In the data rows, 128 means zero.
Some points, each followed by its number:
[ 89  51 152  35  64 240 211 132 124 110 130 102 108 171 162 136] 0
[111 103 135 104 109 157 148 125 116 107 131 104 106 159 157 124] 1
[169 193 105 205 175  55  72 153 106  99 136  96 118 155 142 111] 2
[131 137 127 140 138 116 115 134 128 127 118 123 134 125 140 136] 3
[106  93 128  91  92 176 155 116 146 157 113 161 146  96 104 127] 4
[109  92 133  95  97 171 156 131 142 154 120 157 145 100 109 129] 5
[ 90  68 161  53  59 211 202 110 141 151 124 152 139 108 118 123] 6
[104  93 142  85  92 172 159 114 132 136 128 138 125 119 126 118] 7
[117 109 135 106 117 147 134 131 116 105 134 107 110 152 141 129] 8
[ 85  63 150  53  58 217 206 105 133 140 123 139 128 124 131 120] 9
[163 183 107 184 179  61  92 134 107 102 141 103 102 157 120 126] 10
[118 111 132 109 122 142 138 132 125 115 133 115 127 134 146 131] 11
[ 96  77 140  74  81 190 185 107 133 139 125 139 131 120 130 115] 12
[124 123 131 125 127 131 129 128 121 116 123 114 117 137 154 126] 13
[130 132 127 133 137 117 115 128 131 142 120 143 135 108 115 121] 14
[137 146 121 150 147 102 108 132 135 142 122 143 135 117 104 130] 15
[137 145 124 150 145 105 105 133 126 130 123 131 132 116 127 122] 16
[154 172 112 168 165  78  91 134 112 103 138 106 112 152 133 117] 17
[110  84 135  84  90 181 165 138 145 153 116 157 147 102 108 133] 18
[123 123 129 128 126 131 123 119 113 112 125 119 108 147 135 108] 19
[129 135 128 132 136 118 115 132 134 140 126 143 136 113 115 121] 20
[ 98  64 140  58  67 209 194 129 142 145 127 147 134 116 120 131] 21
[131 135 127 134 137 117 115 127 133 142 125 143 135 114 116 125] 22
[155 176 120 181 163  72  79 133 111  98 129  91 120 157 153 135] 23
[130 134 125 135 138 117 115 129 109  72 134  57 126 185 202 131] 24
[106  86 139  81  96 175 165 128 136 134 125 134 130 119 129 130] 25
[ 92  71 139  66  68 212 184 111 116 111 122 110  97 166 154 114] 26
[138 146 125 153 146 105 105 135 126 130 124 132 133 118 126 120] 27
[141 155 124 165 153  91  94 117 125 105 120  98 118 156 155 189] 28
[166 191 103 198 186  51  87 130 108  98 151  95 100 163 124 133] 29
[110 101 131  97 114 155 149 119 103  93 128  89 105 173 174 104] 30
[136 145 123 150 146 105 105 133 126 131 125 131 132 123 126 123] 31
[156 177 109 177 170  70  91 127 113 110 138 110 115 141 125 130] 32
[100  77 138  68  90 189 176 120 114  99 136  97 102 177 168 123] 33
[148 163 116 168 162  87  97 143 142 154 121 160 147  97  99 128] 34
[158 179 107 183 176  68  90 143 155 178 117 183 168  74  85 132] 35
New points follow, each followed by the number of its nearest point above.
[156 172 114 171 165  77  88 146 135 144 125 150 143 100 108 120] >> 34
[141 152 118 150 153  99 105 131 146 161 115 166 154  91  96 129] >> 34
[142 156 119 162 157  88 100 121 107  80 135  63  82 202 144 181] >> 28
[122 105 136  98 113 152 143 148 149 155 119 159 149  92 102 138] >> 5
[104  90 142  92  92 171 159 113 132 135 130 137 127 118 125 118] >> 7
[145 167 123 172 159  82  89 116 129 117 123 112 127 139 139 170] >> 28
[156 175 110 179 171  70  91 133 115 109 133 110 114 146 124 131] >> 32
[143 157 113 163 160  87  98 129 162 186 106 194 178  63  82 133] >> 35
[104  80 142  77  93 189 168 137 111  88 134  84  95 190 173 137] >> 33
[137 146 122 151 148 103 107 134 113 104 140 106 106 156 130 126] >> 17
[151 163 115 166 161  85  96 139 112 111 137 116 111 145 129 111] >> 17
[115 103 134 101 121 152 147 132 107  78 137  70 112 185 187 129] >> 30
[ 99  78 141  69  80 189 177 116 137 141 127 142 131 117 125 121] >> 12
[183 208  96 211 183  41  66 155 115 116 140 121 131 133 123 113] >> 2
[119 112 133 107 121 142 137 125 127 123 122 124 129 128 135 124] >> 11
[113 105 132 103 112 154 146 118 110 104 138 102 108 152 159 110] >> 1
[113  73 143  63  96 192 182 159 139 116 128 112 126 141 150 157] >> 25
[166 192  98 197 177  54  80 134 151 165 125 172 161  80  94 129] >> 35
[136 145 121 147 146 106 105 131 117 108 129 102 116 152 153 140] >> 3
[141 150 120 151 153  99 106 139 146 162 121 166 153  91  95 128] >> 34
[152 173 115 177 164  75  87 116 126 124 137 125 132 128 123 143] >> 32
[104  73 142  63  90 203 183 142 117  84 136  77  99 192 183 149] >> 33
[107  81 135  77  84 184 170 138 147 157 121 161 149  96 104 129] >> 18
[156 175 106 178 170  71  92 140 140 147 133 153 146  99 102 127] >> 34
[136 137 123 145 143 110 110 137 157 174 109 181 166  71  87 133] >> 34
[137 145 123 145 146 103 106 128 120  97 131  92 108 170 145 180] >> 28
[100  79 142  66  80 189 177 119 135 141 122 142 132 118 124 122] >> 12
[132 137 127 144 140 113 112 126 125 103 134  94 110 165 153 165] >> 28
[139 147 123 150 145 105 106 132 103  97 130  96 105 164 148 111] >> 17
[105  91 142  88  92 171 160 118 130 136 126 138 126 121 125 121] >> 7
[114 100 132  94 120 158 153 130 108  73 134  61 111 190 199 136] >> 30
[112 107 141 102 109 152 146 124 140 154 121 154 143 101 112 124] >> 5
[151 174 108 177 166  74  97 137 137 143 124 149 141 107 102 127] >> 34
[157 176 112 182 171  70  91 130 114 110 140 109 113 147 124 130] >> 32
[139 147 118 154 148 103 105 135 155 173 118 180 165  73  88 132] >> 34
[118 108 137 111 113 147 138 124 134 131 129 131 125 124 128 130] >> 11
[111 106 138 101 109 152 146 127 141 153 123 154 143 102 111 126] >> 5
[153 170 110 175 170  73  99 138 123 121 137 124 118 136 107 129] >> 32
[144 165 123 170 156  84  88 115 122 102 119  97 121 145 155 175] >> 28
[106  96 137  93 100 166 154 119 118 117 130 116 110 145 148 116] >> 1
[113  92 135  93 102 166 154 130 145 148 121 152 143 110 113 134] >> 5
[151 161 118 169 161  86  95 146 109 111 135 115 112 144 129 108] >> 17
[155 174 115 192 163  71  79 127 112  98 127  91 122 155 154 134] >> 23
[156 173 113 176 166  73  85 137 105  99 141 100 114 151 143 113] >> 17
[152 173 112 179 167  76  84 126 125 122 138 119 125 128 127 130] >> 32
[138 146 123 151 145 106 105 133 109 101 139  98 115 151 156 116] >> 17
[118 106 135 105 122 145 142 133 125 110 135 107 126 139 153 132] >> 11
[102  92 140  89  93 171 159 114 131 136 128 138 126 120 127 121] >> 7
[148 162 108 164 163  86  99 135 163 187 104 193 179  62  81 136] >> 35
[124 122 130 114 130 130 129 132 105  83 134  73 115 176 189 119] >> 24
[ 86  64 149  54  50 223 202 107 130 132 123 133 115 134 137 115] >> 9
[171 198 106 208 176  48  64 147 101  88 138  85 117 168 153 107] >> 2
